A single turn carries every row of the set below to another of its rows. Some are shown first; where does it send the rows asked next?
suv: [514 8 239 -167 -176 5 -112 302 241 177 245 -308 -10]
noke: [11 -73 -157 276 -127 95 -428 570 -124 -43 69 350 -273]
zoz: [-194 461 141 236 -10 91 -121 -315 -157 -640 132 86 -132]
lur: [498 230 157 -139 -146 -163 -28 163 396 66 257 -364 -60]
Gagi: [610 -16 144 -52 19 13 -21 144 339 68 255 -374 109]
tig: [-502 256 24 3 31 68 279 -289 106 -391 -189 54 -335]
tuv: [-256 31 56 102 -436 364 -173 -194 -97 -70 21 453 -346]
Rezo: [-12 356 -15 324 72 146 -188 654 -125 -306 112 135 -286]
Veg: [-494 64 -12 -289 -103 -41 -31 -209 -131 -174 -275 300 -225]
kore: [-293 297 175 237 -374 228 -251 -154 -173 -394 54 181 -348]
kul: [-401 59 -118 122 131 53 227 -487 151 -397 -259 25 -216]
rakel: [-421 157 244 -353 -64 27 259 -124 74 39 -302 322 -63]
Moguk: [556 164 85 -85 -86 -134 19 53 459 68 247 -365 -2]
fab: [-47 341 -27 82 264 99 65 -500 -64 -550 165 267 87]
zuva: [-407 -117 -143 -187 11 -35 -107 -401 -90 -182 -350 278 -105]
Bobu: [264 -217 -432 322 392 219 46 141 234 -35 178 416 -10]
Fofe: [-341 -126 -203 6 118 9 18 -540 40 -292 -333 147 -89]
lud: [541 77 218 -39 -33 6 -7 218 326 31 283 -424 35]
tal: [-379 101 181 241 -131 133 239 -286 242 -232 -381 -116 -217]
tav: [576 -92 163 -168 -130 7 -131 217 268 210 213 -254 65]
lak: [150 -335 -360 280 53 216 -238 321 61 94 71 468 -143]
zozi: [601 14 26 -88 -85 -101 -46 6 464 141 202 -326 23]
bot: [571 -28 5 -143 -185 -118 -145 62 378 209 163 -266 25]
Mos: [-300 44 138 -348 85 -116 15 -264 -66 -63 -381 290 178]
lif: [481 181 164 -195 -241 -172 -148 220 337 130 214 -307 -75]
metim: [-273 -4 89 251 8 -8 21 -458 99 -321 -460 -162 21]
labil: [-41 296 3 282 64 -4 -298 647 -149 -324 197 166 -273]
muku: [519 40 94 -215 -258 -157 -218 158 313 211 157 -241 -33]
luv: [-551 261 82 -189 -78 10 161 -149 -33 -277 -192 195 -342]
sefab: [76 399 -67 330 401 -14 -3 458 15 -460 298 116 -136]
Veba: [224 146 -279 339 571 99 187 213 215 -324 292 239 -12]
pabu: [114 399 -101 396 406 124 32 435 19 -466 180 50 -117]
gopa: [-223 -35 64 -59 121 -148 -92 -434 -57 -235 -464 45 207]
Kivu: [270 129 -322 394 570 196 104 199 156 -338 149 198 47]
Ket: [25 32 -129 209 -88 210 -327 634 -149 -32 12 353 -275]
rudu: [600 -107 119 -122 -34 17 -75 130 309 157 207 -289 120]
zukez: [2 52 -143 -63 197 253 132 -548 27 -227 137 536 82]
Retoz: [298 -192 -451 284 408 267 -30 172 118 -50 49 413 56]
sitev: [-113 -99 -119 -48 -161 382 5 -388 10 -2 83 629 -118]
fivo: [502 95 279 -91 -147 1 -61 306 278 73 269 -380 -23]
Voti: [-449 179 266 -45 -175 154 359 -128 233 -62 -299 115 -246]
nud: [166 -237 -350 191 85 275 -260 397 -21 113 -8 502 -90]

rakel turns into Voti
fab turns into zukez
Now find these:
kul turns into Fofe
nud turns into Ket
sefab turns into Veba
lud turns into Gagi
lif turns into lur

